In the rows, 128 means zero.
A state moves one step at a time under one of 7 hidden systems, and each row is a state written as 18 numbers. Each run below is a few steps of one system.
run 1, X, 11 rows:
[[120 136  60 163 131 111  96 102 108 105 147 102 131 154 136 130 140  74]
 [145 115 106 113 106 116 171 126 101 138  81 164 141 140 127  82  89 104]
 [119 123 115 152 136 171  68 138  95 118 115 153 136 141  83 143 165 101]
 [199 144 142  99  90 148 154  99 141 109 128 147 172 129 160 126 121 120]
 [102 111 166 139 122 165 129 128 124 164  93 131  92 132  91 138 189 154]
 [163 159 103  99 129 114 111  98 170  79 161  94 145 127 161 119 170 119]
 [ 98 124 122 112 117 112 205 155 146 173 106 151  86 128 111 111 132 137]
 [120 139 101 126 169 101  64 149 106  93 150 124 117 157 138 149 167  95]
 [155 126 131 105 115 144 198 167 128 122 107 139 147 106 167 106  75 104]
 [ 86 110 143 190 125 155  89 140  86 159 122 125 117 156 118 186 169 124]
 [191 124 132  98 113 120 125  91 146  92 112  78 175 119 186  98 111 124]]
run 2, N:
[[ 88 117  99 158 122 109 115 117 117 191 122 118 128 158  83 117 114 103]
 [111 150 131 138 119 133 130 149 131 128 197 163 179 131 150 126 132 114]
 [142 125 102  88 119 123 142 178 131 147  76 165 140 127  94 137  97 123]
 [144 104 200 134 151 180 106 127 127 112 147 151 117 135 122 135 162 114]
 [159 133  95 108 106 147 159 130 139  76  84 107 133  81 162 129 122 155]
 [125 100 136 145 133 121  97  77 129 151 108  99  88 173 101 138 174 113]
 [114 136 112 138 126 104 155 107 139  87 189 119 153 107 187  86 121 137]
 [109 163  75 106 132  89 131 149 124 181  93 128  96 149  71 135 121 108]
 [124 120 207 146 155 130 119 143 100 130 193 160 141 151 171 136 124 108]
 [125 142  89 108 120 157 147 186 121 118  60 114 143  64 110 115  84 148]
 [151 110 188 155 115 173  91  93 135 171 134 115 119 177 112 187 186 105]]
run 3, U (11 x 18):
[[116 148 124 107 127 139 128 175 147 126 153 153 178 102 121 116 117 137]
 [151 159 169 130 113 149  96 116 113 119 148 135 163 120 148 158 150 155]
 [135 106 167 139 129 145 112  93 137 118 121  70 132  99 141 123 102 160]
 [103 113 124 166 143 155 130 107 150 131 150 115  77 121  83 156 127 118]
 [133 146 100 109 138  65 132  93 117 120 129 150  78 155 111 137 127 137]
 [ 92 128 105 105 158  91 130 187 107 125 113 146 135 113 121  87  90 129]
 [144 170 128 122 120 154 118 154 117 126 171 179 179 133 126 133 127  94]
 [158 133 188 120  98 141 104  92  95 133 106 131 175 122 151 117 132 176]
 [109  75 140 170 143 182  94 109 148 108 127  68 133 101 121 115 127 125]
 [141 129 110 130 120 135 152  70 182 128 153 141  67 141  74 160 156 124]
 [ 94 129 100 100 157  48 126 140  99 113  90 131  75 132 129 113 143 171]]
run 4, U (11 x 18):
[[161 154 128 125 137 173 131 135  90 101  99 130 112 128 136 114 152  79]
 [139 147 143 121 109 143 152  93 121 158 110 106 132 136 129  70 152 110]
 [100 121  76 163 104 153 127 128 113 127  97 113 135 122 119 121 159 121]
 [145 142  91  98 113 106 117 114 174 153 127 106 145 153 109 129 154 111]
 [ 82 111 108 137 111 100 151 155 135 140 129 141 139 122 146 128 147 171]
 [154 140 107 106 134 127 105 168 149 107 132 113 150 127 147 177 123 109]
 [125 129 193 123 119 125 161 125 141 167 154 128 131 132 152 131 123 150]
 [127 107 124 171 131 152 119 132  87  92 109 112 112 116 157 172 115 126]
 [158 124 157 103 141 129 137 100 164 163 134 102 105 152 101 123 107  91]
 [ 78 104 111 172 122 116 160 126  83 122 121 171  95 136 134 121 145 145]
 [177 140  87  78 143 114  98 149 134 102  98 122 142 142 116 128 110  82]]
run 5, N:
[[154 126 101 136 145 149 114 129 152 114 130  76 105 144 131 165 133  61]
 [106  97 112 183 107 138 186 103  98 117 131 141 118 139 169 107 120 106]
 [110 142  56 128 141 127  90 163 130 117 120 102 150 137 118 113 161  81]
 [149 122 149 130 111 134 188 117 138 166 155 147 134 167 148 116 113  71]
 [ 86 123 100 126 142 140 131 197  96  96 100 161 130 107 134  97 170 133]
 [185 132 153  92 139 150 131 142 174 150 119  84 125 149 134 155 123  68]
 [ 87  83 149 173 114 155 187 124  94 108 109 154  99 111 162 103 157 156]
 [139 142  68 105 144 122  78 156 174 107 115  58 142 126 131 151 160  98]
 [121  89 157 163 104 118 207  76 137 169 155 146  96 165 144 112 103 107]
 [ 68 148  56 131 156 116  95 198 110  78 136 139 136  98 131 118 170 136]
 [192 133 154 101 131 127 155 122 160 184 130 104 119 172 119 168  69  51]]
run 6, Q (11 x 18):
[[139 118 119 116 132 140 124 115 162 140 118 114 109 139  92 135 145 110]
 [122 112 137 114 120 103 152 127 150 122 146 160 125 133 141 132 137 158]
 [127  96 143 134 156 155 122 148 127 101 114 109 106 118 134 130 125 111]
 [142 156 166 115 132 107 127 108 118 153 143 133 103 148 127 150 128 136]
 [116 108 126 156 111 139 134 138 101 112 111 113 149 120 177 136 139 140]
 [145 137 132 129 130 139 123 106 137 167 128 100 125 149 101 121 112  82]
 [112 137 103 135  95 111 161 141 141 140 146 161 139 129 141 161 141 156]
 [139  88 105 115 149 142 104 153 134 100  98 118 133 134 121 111 128  86]
 [130 160 177 108 135 121 137 124 139 158 175 167 119 136 105 133 127 139]
 [127 116 113 144 123 151 117 150 105  74  93 115 125 108 168 152 173 146]
 [155 128 169 112 136 120 119  75 123 164 126 113 127 160 106  77 115  96]]
run 7, M (11 x 18):
[[133 126 102 117 124 140 145 126 164 120 113 116 100 104  97 154 118 140]
 [132 110 163 131 150 113 121  98 104 126 135 143  97 150 119 118 113 118]
 [119 125  91 152 123 158 156 146 122 104 129 128 135 103 138 119 105 102]
 [126 145 157 135 126 135 123 129 102 168 102 114  95 143 117 165 143 131]
 [131 142 115 138 114 114 136 107 106 117 164 155 164 145 154  92 129 107]
 [115 126 104 119 116 143 116 167 130 140  72 107 144 103 113 140 141 153]
 [152 163 168  97 148 109 105 109 133 137 170 146 121 151 117 127 146 121]
 [115  98  75 129 108 113 162 133 137  83 113 147 141 103 151 108 119 153]
 [137 121 192 112 162 152  87 155 127 154 107  91 114 123 110 147 118 130]
 [135 149 111 147 108 128 180  86 146 104 194 162 118 129 145 126 136 117]
 [102  81 117 146 123 117 110 137  98 141  55  85 127 122 133 122 115 159]]
run 8, J, 11 rows:
[[136 133 180 120 150 149 129 152 122 122 122  98 114 124 167 129 156 119]
 [134 160 114 139  92 150 174 110 136 148 128 109 136 111 141 125 128 127]
 [127 119 130 137 124 112 112 121 109 156 101 103 110 167 137 156 158 114]
 [136 117 138 135 119 108 153  78 143 123 167 130 136 138 149  99 110 125]
 [ 88 109  78 149 117 113 105 151 129 149 121 135 152 139 103 141 127 128]
 [153 118 166 108 154 113 118 139 127 105 158 152 128 138 149 150 106 118]
 [113 115 117 147 103 164 138 133 122 121 110 141 160  87 114 113 109 160]
 [152 132 141 117 151 154 102 149 140 128 116 111 101 145 109 168 154  88]
 [149 136 137 112 105 125 185  90 122 113 123 166 111 117 135  97 123 152]
 [ 94 104  90 142 139 132  92 141 129 127 100  83 130 134 120 105 176 112]
 [143 167 132 110 143 100 163 128 130 125 184 156 108 142 147 133 107  96]]
run 9, V (11 x 18):
[[123 153 125 139 127 126 134  85 144 127 147  88 102 105 117 132 123 151]
 [108 149 122 139 130 116 142 104 126 170 146 116 114 135  99 102 102 106]
 [ 99 140 117 136 152 123 100 136 121 121 169 151 140 125 101  98 122 115]
 [130 136 118  99 139 110 110 171 138 134 136 157 151 125 106 151  94 131]
 [144 125 168 120 120 122 122 126  95 116 128 179 144 129 142 141 113 161]
 [146 113 139 119 127 133 118 105 132  90 107 104 128  94 139 136 106 172]
 [146 138 138 129 103 153 160  80 147 152 115 118 113 121  99 118 121 130]
 [119 139  94 134 133 110 119  82 125 113 151 123 122 140 115  79 143 107]
 [110 137 104  94 159 114 137 169 157 133 138 141 108 123  94 109 122 105]
 [133 168 140 112 126 112 123 147 112 130 167 180 144 142 137 155 140 131]
 [129 124 145 115 145  93 109 150  89 105 101 116 127 110 163 149  93 167]]
run 10, X, 11 rows:
[[148 152 104 134 124 125 172  93 131 121 154 117 109 137 145 104 116  79]
 [ 98 137 114 144 129 116 137 136  65 139  92 154 101 140 121 107 146 129]
 [161 165 102 111 134 148  91 137 118 111 123 109 165 127 126 114 129  80]
 [118 120 139 138  86 146 166 139 121 165 123 171 162 138 132 118 139 135]
 [147 125 130 109 132 126  65 129 129 117  97 110 135 139 119 163 171 145]
 [148 111 143 104 121 152 170 123 191 126 148 121 143 115 136  93 130 114]
 [ 94 117 107 151 120 108 136 130 120 125 125 156  85 140 120 176 170 159]
 [177 142 138  82 163 112 122 123 143 107 124  89 110 138 147 111 111  84]
 [ 71 111 123 173 122 158 179 159 105 130 140 164 116 111 136 103 140 127]
 [165 167  98 125 119 103  85 115  99 124 107  95 133 152 147 191 124 114]
 [120  90 177 121 130 154 157 131 136 160 117 118 152 129 133  44 117 106]]
run 11, J (11 x 18):
[[154 133 129 102 155 126 109 129 108 107 102 130 101 134 112 127 122 105]
 [113 134 134 135 127 141 139 101 120 109 143 155 118 113 115  86 150 144]
 [127 153  91 102 138 116 100 155 134 127 112 110 143 132 115 121 154 109]
 [119 145 172 121 145 114 149 135 102 136 144 147 109 129 146 113 117 136]
 [116 135 116 136 104 146 109 130 139 131 123 102 174 109 136 125 154 153]
 [146 146 148 113 144 121 132 142 130 162 123 103 103 145 122 158 102  93]
 [118 108 150 144  97 128 151  88 129 126 134 154 132 124 138 124 151 180]
 [133 113  87 115 141 120  98 139 160 128 110  72 139 133 118 128 122  94]
 [109 130 147 142 135 108 169 122 114 131 165 184  83 138 126 147 112 137]
 [133 110  94 121 110 128  85 133 129  86 101 112 186 108 148 122 149 162]
 [130 143 152 137 171 148 133 145 117 147 145 109  86 124 106 137  76  73]]
run 12, V, 11 rows:
[[151 136 162 105 141 134 125 130 128 103 103 100 104 118 159 138 167 146]
 [132 154 125 136 101 140 165 117 135 149 114  82 127 116 158 129 142 131]
 [ 97 137 122 152 131 129 111 107 105 155 116  96 112 140 113 105 161 119]
 [ 95 115 116 128 137 125 123 155 162 152 153 109 151 134 120 100 138 104]
 [100 130  99 138 119 118 124 165 114 140 137 176 138 145 112 158 140 126]
 [135  92 164 118 144 102 102 144 120 118 131 138 135 147 156 159 121 142]
 [132 106 144 148 108 162 165 135 126 107 117 129 125  96 155 154 111 154]
 [153 128 133 147 113 146 107  71 123 133 110  94 114 139 115 155 135 123]
 [124 106 117 136 130 138 156 109 140 133 129 104 129 133 133  64 121  85]
 [113 148  81 125 140 150 113 149 140 112 141 151 118 127  86 125 169  96]
 [151 141 127  85 138  82 118 162 133 146 136 144 145 168 147 144 128 101]]
run 13, M, 11 rows:
[[132  93 178 105 143 163  96 119 187 148 154 141 154 124  67 101 126 135]
 [124 142  68 137 138 119 134  83 154  65 150 116  68 100 106 141 138 142]
 [113  71 148 125 157  93 139 143 116 170  94 122  94 153 110 114  60 106]
 [122 136 127 178 140 200 128 150  97  78 172 176 125 108 129 157 131  87]
 [154 163 106 136  91  95 163 108 100 168  76  69 101 144 170 184 112 128]
 [128  96 184 139 110 156 107 117  95 159 145 189 203 165 121  64 141 104]
 [127 204  41 119 108 159 111 137 148  86 107  79 135  74 117 143 180 144]
 [132 119 182  63 145  45 134 117 140 207 113 152  96 192  96 104 125 145]
 [105  97  85 143 154 161 113 166 118   4 170 192 165  76 152  84 130 129]
 [154 159 156  94 137 118 156 172 161 181  66  30  61 107 137 226  92 149]
 [133  79 215 167 117 127 154  49  99 117 222 227 152 182 160  77 134 116]]
run 14, Q:
[[114 126 150 136 120 160 138 146  99 125  96 152 123  99 118 130 135 165]
 [139 132 115 135 139 115  87  81 130 109 149  99 126 145 124 119 147 113]
 [127 139 139 118 105 133 186 133 130 142 117 132 132 101 144 105 106 151]
 [ 92 104  87 164 140 127  94 125 125 121 127 116 109 136  96 147 138 117]
 [155 155 130  72 133  86 149 139 147 128 138 135 140 129 148 111 104 129]
 [ 88 100 142 164 137 165 104 164  97 125 112 147 130 108 109 144 128 148]
 [178 172 128  94 138 105  92  92 141 114 149 100 133 145 133 133 137 109]
 [110 111 149 148  93 151 165 132  99 139  99 160 149 105 141 109 120 172]
 [128 126  86 154 142 136  94  91 149 110 156  87 115 140 104 134 137  81]
 [141 152 126  84 106  95 194 142 136 144 114 168 123 120 137 118 106 157]
 [ 76  74 109 172 158 144  79 156 109  98 131 132 124 128 114 131 141 120]]

Name the system that made each run.
run 15, 2 rows:
[[136 139 160 118 128 126  94 108 120 154 116 110 128 148 118 130 164 134]
 [124 133  89 115 123 116 139 122 151 109 153 142 153 127 127  88 136 115]]
	M
run 16 (2 x 18):
[[127 112 135 145 126 100 107  95 104  85 146 137 126 131 167 153 138 165]
 [140 132 138 111 142 147 151 123 150 144  99  81  96 101 105 113  88 121]]
	X
run 17, 2 rows:
[[112 118 126 129 129 137 129 149 159 134 145  96 155 132 154 105 164 107]
 [133 130 143 102 125 146 137 144 161 167 102 116 111 132  95 144 149 127]]
	Q
run 18:
[[104 118 152 128 161 141 105 154 131 110 137 115 109 117 131 124 157 133]
 [135 147 113 130  99 130 145 147 146 157 135 115 156 129 142 170 117 124]]
	V
run 19:
[[126 113 146 141  94 130 132 129 128 164  92 111 125 129 130 196 125 174]
 [152 134 159 135 123 131  89  72 120 126 177 132 177 147 132  97 122 110]]
	M
run 20, 2 rows:
[[ 95 100 143 141 146 133 166 133 152 147 118  83  78 110 125 119 114 134]
 [123 141  89 135 110 109 145 119 158 106 156 128 112 128 148 178 166 146]]
	J
run 21 (2 x 18):
[[115 107 100 166 124 116 133  87 123 120 137 100 109 142 139 131 126 111]
 [124 130  89 144 124  94 115 107 117 116 158 155 132 152 122 146 117 116]]
	J
run 22, 2 rows:
[[123 171 140 125 122 110 138 119 125 141 162 118 133 127 153 129 141 139]
 [118 112 107 137 117 148 124 147 109 130  73 101 136 117 132 123 139 130]]
	Q
run 23:
[[154 132 152 133 129 141 123 113 115 106 122 114 107 135 158 160 151 124]
 [138 117 153 144 110 130 149  97 104 150 117 125 127 149 148 114 126 118]]
	Q
run 24:
[[114 106 151 120 134  86 140 126 174 143 164 112 109 142 150 165 128 158]
 [110  61 138 161 127 132 111 117 144 102 156 129 157 128 147 136 111 139]]
	M
run 25:
[[129 187 124 150 119 154 117 100  91 136 116 116  88 128 110 154 182 128]
 [146 106 137 126 115  81 106 116 103 122 122 100 177 150 196 128 102 138]]
	N
run 26:
[[139  93 143 110 155 172 102 154 152  98 112 141 127  98  84 130 104 130]
 [171 139 137 141 103 176 152  86 141  99 127 136 103 115 131 172 149 131]]
	N
run 27 (2 x 18):
[[130 141 155 107 137 131 136 149 125 105 139 143 127 120 159 119 162 144]
 [129 120 162 134 140 158 105 117 106 131  98 102 111 128 122 115 159 123]]
	Q
run 28 (2 x 18):
[[ 99 176 108 138 125 142 140 131 120 137 142 127 122  95 105 109 130 139]
 [146 141 136 116 114 102 107 140 112 162 121 134 147 165 142 182 129 124]]
	N
run 29, 2 rows:
[[132 140  91 119 118 142  98 128 127 139 124 154 173 129  76 107 115 107]
 [150 125 142 109 108 130 116 123 123 129 133 197 162 145 107 138 132 142]]
	X
run 30 (2 x 18):
[[ 99 136 161 149 129 136 161 121 130 183 110  79  64 123 121 153 138 147]
 [115 139  66 162 135  92 138 117 104 120 138 102  92 149 146 156 107  86]]
	U
run 31, 2 rows:
[[121 108 133 175 132 127 134 109  72  96 170 162 151 133 165 108  74 102]
 [130 175  65 123 122 160 101 148 102 131  92 123 156 108  80 106 123  92]]
	N
run 32:
[[136 169 119 106 139 134  85 152  97 127  94  97 159 102 119 112 113 132]
 [130 138 162 101 115 143 114 135 127 163 109 135 172 123 109  91 140 147]]
	V
run 33, 2 rows:
[[112 105 116 152 133 151 123 137 127 126 130 154 113 130  92 152 119 115]
 [163 123 126 100 129 131 124 124 133  87 123 163 130 129 129 133 138 128]]
	J
run 34, 2 rows:
[[113 123  95 165  95 168 108 109 112 122 132 177 151 137  91 140 176 125]
 [186 127 132  71 153 112 106 136 123 111 102 138 134 159 125 102 116  75]]
	J
run 35 (2 x 18):
[[141 110 118 133 108 144 132 124 147 124 137 159 138 149 123 154 160 115]
 [139  97 108 109 136 120 136 135 141  85 123 149 128 125 134 108 125 121]]
	N
run 36:
[[102 113 138 153 131 120  93 133 125 118 164 118 161 135 159 134 148 138]
 [128 130  92 111 111 120 156 133 163 153 121 124 142 116 101 118  86 124]]
	N
run 37:
[[136 105 150 109  97 100 135  85 175 150 147 104 183 137 155  91 135 163]
 [ 82 139 102  99 129  91 139 130 166 147 141 159 106 122  74  99 165 173]]
	N
run 38:
[[102 161 143 139 147 127 112  91 123 128 197 162 116 137  94  79 166 121]
 [147 196 104  78 125  96 144 149 101 106 102 157 124  97 130 130 111 166]]
	X
run 39, 2 rows:
[[127 130  79 166 105 149 118  74 141 133 160 161 118 160  67 151 150  89]
 [151 127  88 117 122  87 131 122 103  69 158 194 163 150 166 112 118 109]]
	N
run 40 (2 x 18):
[[122 139  86 126 168 132 142 156 126  88 166 141 115 131 135  83 121  50]
 [150 167 113 128 127 151 179 163  83 141 100 143  98 142 142 135 125  58]]
	N
run 41 (2 x 18):
[[122 128 130 140 123 116 163 102 116 125 138 121 122 114 148  97  94 137]
 [105 161 103 134 133 121  95 140 108 146 122 120 125 134 103 137 157 125]]
	N
run 42 (2 x 18):
[[107  85 127 128 106 150 180 142 139 143 106 149 155 124 135  56 136 118]
 [106 165 140 132 166 157  81 150 117 114 127  85  96 104 117 135 192 135]]
	M
